In the rows, 128 means zero.
A single turn carries every row of the set below to another of its rows. Some are shown first; where does it send the rows asked next?
k466: [172 134 112 126 103 114 107 128 122 143 125 125 114 126 154 133 127 132
 144 106 135  91 146 135]
k851: [120 118 146 129 147 114 150 136 108 119 152 150 128 126 128 143 108 161
 118  91 124  98 121 110]
k532: [131 125 160 125 144 131 148 139 126 124 122 143 136 126 146 126 105 169
 109 105 117 109 132 114]
k996: [114  95 109 116 120  85 124 160 107 140 134 135 114 108 192 131 131 128
 128 126 135 111 147 129]
k103: [119 157 122  98 130  83 104 147 107 149 102 109 110 120 131 164  99 129
 141 127 135 120 148 109]
k356: [133 125 140 137 139 113 108 157  88 124 129 133 131 141 153 151  90 111
 125  97 112 126 141 160]
k814: [118 117 105 103 141  84 126 146 107 136 141 148 127 118 195 142 108 129
 147  97 149 144 129 125]
k625: [148 121 114 134 133  97 161 172 144 141 129 119 152 115 151 129 119 135
 145 135 115  85 139 138]
k757: [112 165 108 114 126  79 110 140 114 154 113 120 114 122 134 159 106 133
 130 143 121 115 155 104]
k551: [145 118 172 116 151 115 157 150 141 124 120 148 144 129 145 149 103 142
 131 118 122 123 136 123]
k830: [127 149 131 113 149 114 172 149 117 143 121 139 135 118 136 144 116 169
 143 113 133 103 138 167]
k736: [144 123  97 136 137  95 158 159 143 135 137 120 155 131 152 131 108 127
 160 108 131  91 119 117]
k688: [105 109 119 111 132  79 143 155 113 144 131 156 112 107 183 150 133 128
 132 137 140 128 151 147]
k754: [130 155 108 114 148 127 164 135 118 141 126 135 137 131 142 135 104 171
 147  87 143 106 131 141]
k232: [107 129 115 133 145 112 118 156 126 148 130 153 159 115 124 142  95 104
 132 119 124 151 152 126]
k244: [137 136  92 119 140 116 156 145 122 135 135 122 144 134 145 129 102 150
 158  82 147  97 116 118]
k595: [134 130 136 121 138 104 167 170 125 141 122 121 140 107 137 134 122 153
 137 134 121  84 145 163]
k227: [128 132 131 125 139 116 101 159 106 142 132 135 164 122 142 130  85 112
 120 108 109 138 157 139]
k254: [120 159 120 127 125  87 103 144 122 132  88 116 110 126 159 150  94 146
 132 130 120 127 126 105]
k3: [154 114 126 133 116 103 125 140 131 133 122 136 101 104 137 152 138 120
 168 117 152 106 123 138]
k566: [135 141 115 121 122 115 105 139 132 150 119 147 142  74 129 113 123 165
 136 117 135 117 139 134]
k441: [172 162 105 128 132  86 115 122 127 141 144 157 135 125 159 148 111 139
 146 104 129 118 141 143]
k696: [148 116 135 111 135 119 150 141 132 143 152 134 149 138 134 136 110 128
 121 110 120  93 157  91]
k989: [134 127 126 127 151 103 160 131 129 132 162 157 143 140 129 151 111 136
 122 106 121 103 139  96]
k634: [ 91 109 110 141 134 127 125 148 117 140 127 149 128 117 112 145 110 102
 134 114 135 133 140 122]
k146: [123 112  97 116 125  89 122 150 117 140 131 141 127 124 212 124 116 130
 131 114 137 129 144 117]
k480: [144 135 118 137 129 104 130 134 163 145 106 163 129  95 141 140 133 138
 154 137 139 128 132 135]
k275: [105 124 111  94 134 102 137 144 112 157 121 154 122 110 185 134 125 146
 127 125 143 137 163 140]
k921: [104 117 113  86 134 101 124 148  93 148 134 141 120 105 176 132 115 142
 139  98 156 134 146 132]
k101: [126 160 129 109 136  77 109 144 121 136  92 117 111 125 146 164  94 130
 147 129 130 134 128 113]
k916: [148 105 166 104 140 112 154 156 126 134 138 122 140 126 127 147 111 122
 136 111 132 102 144 111]
k377: [102 113 113 153 118 141 127 134 118 138 113 147 112 142 136 141 114 113
 123 115 125 120 147 126]
k522: [107 158 110 129 130  66 114 139 116 138 115 129 109 118 136 167 108 135
 131 141 117 114 134 109]
k917: [108 150 115 134 125  75 102 144 109 130 107 116 102 114 142 153 103 143
 129 132 121 110 119 108]
k25: [144 147 117 119 141  83 105 138 106 135 151 151 137  85 127 144 115 149
 148  98 138 116 123 151]
k434: [125 124 128 155 129 125 125 137 111 126 120 148 113 158 160 156 103 111
 127 111 118 126 141 152]

k522 -> k917
k275 -> k688
k480 -> k3
And these:
k696 -> k989
k377 -> k434
k736 -> k244

A single turn carries every row of the set below to another of its rows. Some are shown first; where does it send the rows asked next?
k940: [117  97 112 148  79 133 129 144 136 129 179 126 129  76 130 131 143 122
  89 150 126]
k587: [127  87 104 148 112 128 121 113 138 139 162 161 138 120 143 144 151 123
 121 164 118]
k985: [ 70 104 101 138 102 138 134 146 127 138 143 147 112  76 109 149 145 132
  97 158 153]
k424: [ 94  93 122 141 131 142 155 102 132 154 155 122 149 125 143 160 134 119
 109 130 146]
k857: [109 102 136 118 134 130 143 125 130 154 167 133 149 137 141 153 143 108
 127 119 148]
k755: [101  89 103 139  89 140 130 148 115 122 155 132  99  88 113 130 139 132
  95 147 170]
k911: [ 78 107  86 134  92 133 146 146 150 130 130 155 122  91  99 155 130 128
 106 138 170]
k861: [ 91 105  89 133  93 124 137 147 169 125 128 158 129 103  92 152 130 140
 115 133 173]
k801: [118  89 106 149 119 114 151 127 122 149 130 147 127 106 126 121 132 128
 133 162 172]
k115: [ 67  99 113 138 126 131 126 132 153 128 118 129 128 137 140 153 124 146
 114 111 134]
k237: [120 106 102 126  78 145 118 131 161 106 167 156 121  97 111 158 141 122
  94 136 144]
k845: [ 92  91 126 127 105 119 135 176 140 112 164 122 132  93 110 119 141 115
 130 157 169]
k337: [105 116 139 119 144 118 139 142 125 153 149 153 125 120 130 140 143 116
 135 152 174]
k34: [ 91 102 150 121 118 130 113 142 150 110 148 111 119 149 136 135 127 126
 128 122 158]
k577: [103 127 122 134 115 118 124 141 158 112 102 156 147 123 126 139 124 130
 110 125 152]
k186: [ 69  79 109 142  96 134 143 139 134 155 173 115 134  86 109 141 139 118
 105 130 133]
k173: [ 93  82 112 137  87 144 135 120 146 149 173 119 110  95  98 145 129 130
  98 112 157]
k777: [121 101 139 121 109 110 108 126 172 104 143 144 136 124 124 149 136 123
 131 107 137]
k409: [ 82  91 147 138 132 129 116 145 144 122 154 104 108 134 142 125 120 136
 118 126 152]
k850: [ 97  89 118 153 115 101 109 140 174 136 144 147 140 114 133 129 131 136
 127 128 103]
k290: [123  90 149 122 117 122 100 126 166 111 158 139 124 111 125 130 133 129
 130 112 128]
k362: [106  91 130 127  98 142 141 148 148 106 176 101 142 118 122 141 130 116
  97 113 168]
k349: [ 62  97 100 155  97 130 146 144 167 153 169 124 139 106 115 158 125 118
  94 133 137]
k713: [102 114 135 152 122 106 125 162 150 127 124 134 131 102 141 101 117 137
 116 152 146]
k277: [105 117 150 145 124 106 117 164 149 113 134 130 135 121 136 106 123 119
 116 150 158]
k185: [114 123 132 120 117 129 126 135 151 108 104 149 135 101 130 132 124 141
 115 123 153]
k315: [109 115 113 142  83 140 125 123 158 139 166 148 121  73 113 156 138 133
  82 142 134]
k817: [ 99  88 125 128  90 149 141 135 149 119 186 106 125 109 115 148 128 110
  97 114 162]
k935: [ 91  92 119 133  98 128 140 169 129 118 164 122 115  88 111 121 133 110
 114 157 177]
k608: [ 64 108 115 146 118 115 121 144 164 135 126 130 135 151 136 148 126 137
 124 129 135]
k873: [110 102 117 150 127 112 139 126 153 178 166 140 130 151 136 142 126 126
 116 126 156]
k288: [112 101 124 125 129 128 149 116 126 144 128 153 128  94 117 139 139 124
 136 159 175]
k699: [128 121 134 141 129 111 118 133 155 161 173 166 124 126 138 140 140 124
 120 160 147]
k717: [122 100 102 126  84 145 110 137 166  96 164 150 126 122 115 157 142 131
  98 129 149]
k659: [ 79 104 118 150 106 122 112 168 168 126 183 140 137 105 125 140 145 120
 105 175 126]
k213: [120 104  96 138 122 111 145 141 124 152 131 158 129 140 138 138 137 129
 126 136 172]
k476: [ 94 100 111 153  90 120 119 162 160 128 185 142 127  89 124 134 142 113
 101 171 126]
k126: [142 109 110 126 113 122 129 132 133 138 154 163 146 133 151 149 153 118
 123 138 135]
k2: [ 97  97 132 155 117  83 111 151 176 131 153 138 141 122 134 128 131 124
 133 137 121]
k966: [ 63 110 109 156 110 123 144 148 180 149 159 127 149 112 114 158 122 129
  91 133 148]
k51: [107  88 128 158 129 134 148 106 140 161 169 116 127 133 141 142 123 125
 102 136 161]
k752: [131  96 130 141 121 135 112 105 149 141 174 160 119 114 131 144 146 124
 119 167 136]

k185 -> k115
k51 -> k752
k717 -> k861
And these:
k277 -> k34
k940 -> k755
k911 -> k349
k857 -> k126

A single turn carries every row of the set below to another of its rows. Some are shown first; where does it send the rows asked next?
k959: [109 106 138 125 130 109 159  97  98 132 135 103  98 150]
k582: [ 95 105 141 134 151 107 110 109 103 141 110 114 124 124]
k670: [156 130 124 148 138 119 156 110 117 111 120  87 126 153]
k89: [108  97 123 112 127 138 132 102 108 109 113 133  97 122]
k249: [109 139 132 131 127 103 111 113 121 142 121 138 117 137]
k218: [155 139 126 143 161 152 138 117 121 112 119  98 127 150]
k842: [136 157 131 101 131 122 137 132 114 106 116 134 139 149]
k463: [120 150 143 131 152 110 117 118 135 135 109 123 126 161]
k163: [108 126 137 129 125 152 139 153  91 118 104  88  95 136]
k127: [137 167 136 125 143 126 135 120 125 105 142 125 112 137]
k676: [132 114 140 107 138 153 139 159 109 112 133 123 130 122]
k15: [136  98 140 133 153 114 140  97 110 114 100  80 130 138]
k459: [101 116 137 125 113 124 139 113 127 124  91 109 157 122]
k499: [ 95 118 139 145 130 143 151 129 107 137 133  93 144 113]
k253: [133 160 116 131 141 134 143 133  90 117 138 121 134 145]
k298: [103  93 127 131 141 124 162 137 105  92 109 108 112 145]
k633: [106 132 135 115 108 135 120 124 101 128  84 107  96 139]
k41: [125 135 148 128 118 132 142 115 110 122 103  77  82 146]
k938: [130 131 142 104 152 155 125 144 104 142 128 127 138 143]
k135: [120  89 156 112 159 142 132 133 107 117 125  99 122 111]
k858: [121 121 155 131 124 136 148  97 143 119 125  89 125 110]

k499 -> k858
k15 -> k582
And these:
k938 -> k218
k253 -> k127
k41 -> k633
k676 -> k670
k298 -> k959

A single turn carries every row of the set below to another of its rows. Some are shown first; where does it send the rows asked next?
k952: [126 129 110 141 141 150 138 126 107 153 107 161 128]
k988: [143 149 123 125 116 125 122 125 154 101 100 148  92]
k228: [149 156 153 154 138 121 138 131 104 128 137 153 137]
k301: [149 154 141 151 127 120 132 136  95 138 135 157 134]
k725: [132 138 119 156 103 130 141 126 145 104 107 106 139]
k302: [135 144 116 154  90 128 143 130 141  96 117 120 133]
k348: [125 158 147 134 146 120 120 117 136 123 139 121 154]
k539: [128 130 123 137 147 149 131 129 104 151 108 158 132]
k221: [129 138  96 158 156 126 143 112 154 123 120 162 115]
k684: [137 144 112 127 126 126 118 128 156 108  99 148  89]
k305: [118 161 149 138 132 126 119 111 132 125 127 108 150]
k516: [118 161 147 137 120 131 110 113 135 121 124 108 148]
k383: [114 121 103 154 138 151 139 124 115 145 110 153 119]
k622: [129 143 108 153 155 132 138 109 159 112 123 169 109]
k449: [154 152 128 134 105 125 116 127 145 100  94 149 102]

k348 -> k449
k516 -> k684
k305 -> k988
And these:
k622 -> k301
k221 -> k228

A single turn carries every row of the set below to another of its rows. Some are shown first; where does it send the rows asked next?
k206: [114 121 108 116  70 127 140 142 120 121 149 114  98 139 106 109 136]
k411: [137 103 156 108 139  97 143 122 109 102 113 148 125 140 135 136 130]
k528: [106 120 131 112  91 127 165 139 121 107 119 118 107 116 107  93 119]
k136: [121 119 148 102 120 107 149 134 123 114  88 127 101 115 103 101 146]
k416: [145 126 139 121 125  92  97 148 119 127 147 130 128 127 146 133 157]
k342: [137 125 133  81  96 116 136 141 124 115 126 124 111 168 119 161 140]
k82: [138 125 121 126 108 111 105 150 120 140 168 121 115 137 144 124 143]
k583: [144 101 155 109 134  86 133 123 104 119 108 138 108 133 132 133 144]
k401: [132 116 161 103 135 110 143 118 119 118  93 135 116 121 110 114 155]
k743: [139 121 135  85  94 112 132 141 121 119 126 123 106 167 118 160 141]
k939: [137 117 134  86  93 109 134 141 119 113 130 126 107 168 123 164 134]
k800: [127 121 121 125 110 116 113 150 120 121 175 133 132 144 152 130 122]
k957: [113 120 133 108  97 118 169 134 108 116 121 124 104 122 101  84 143]
k647: [109 129 108 107  80 141 151 141 132 107 147 122 118 146 105 109 131]
k167: [139 144 122 111 114 128 109 150 135 139 163 121 130 136 137 121 155]
k311: [141 128 130 130 104  92 105 151 120 135 160 129 124 143 139 129 158]
k904: [110 106 148 109 120 103 157 133 117  95  97 138 110 119 115 107 121]
k469: [132 103 160 114 128  95 139 119 106 119  99 135 105 121 116 115 144]
k304: [109 123 134 104  99 123 173 134 112 110 123 127 110 125 100  84 139]
k786: [115 133 107 107  78 138 145 144 131 120 144 114 107 141 102 107 145]
k450: [148 118 158  99 140 100 134 124 118 124 101 133 116 134 123 129 163]
k838: [109 116 130 114  89 120 162 140 117 112 121 116 100 112 107  92 123]
k395: [133 132 140 113 135 106 111 147 129 105 150 143 151 134 150 135 144]
k355: [108 124 131 109  94 130 166 138 124 110 118 117 108 113 106  91 127]
k942: [110 114 133 112  95 112 171 133 102 111 126 127 104 123 105  85 134]
k970: [108 119 107 114  73 129 148 144 121 107 152 121 109 142 110 112 121]
k805: [132 143 122 112 105 126 108 154 128 145 160 124 133 142 126 123 162]
k878: [128 140 133 116 120 114 121 152 136 111 161 145 157 152 140 132 145]
k680: [109 122 130 110  91 125 161 140 120 116 117 113 101 110 104  89 129]
k796: [118 105 147 112 115  95 149 135 111 108  94 130  95 114 111 106 131]
k827: [117 122 123 124 102 118 116 151 114 120 175 140 140 147 140 133 125]
k430: [128 120 131 130 110  95 114 150 118 114 168 143 138 148 147 135 135]
k124: [141 139 137 110 131 107 104 147 133 122 144 132 143 129 142 130 161]
k500: [135 123 134  83  95 114 136 141 122 111 128 127 113 168 121 163 135]
k956: [125  98 160 114 131  99 145 117 106 104 104 146 117 124 123 121 128]
k224: [141 147 132 115 114 110 111 152 138 132 155 131 140 145 131 125 170]
k333: [136 121 138 124 126  92 104 147 116 111 153 139 138 130 153 135 139]
k720: [114 121 148  99 126 114 157 134 128 100  91 134 115 119 107 104 134]
k744: [138 120 158  95 147 109 145 124 125 106 105 146 134 139 127 132 146]
k886: [107 118 134 107  98 120 174 133 108 105 126 130 111 126 104  85 133]
k799: [120 140 123 109 112 134 120 152 131 125 167 137 153 149 131 127 141]
k874: [124 111 162 104 138 113 151 118 120 104  99 149 129 126 116 118 136]
k666: [127 139 123 112 120 134 121 149 138 121 168 134 145 145 143 127 133]
k934: [130 123 121 126  96 110 104 153 110 141 170 127 121 141 134 128 144]

k82 -> k800
k583 -> k411
And these:
k957 -> k942
k395 -> k124
k805 -> k934
k956 -> k874
k720 -> k136
k224 -> k311
k500 -> k342
k680 -> k838
k647 -> k786

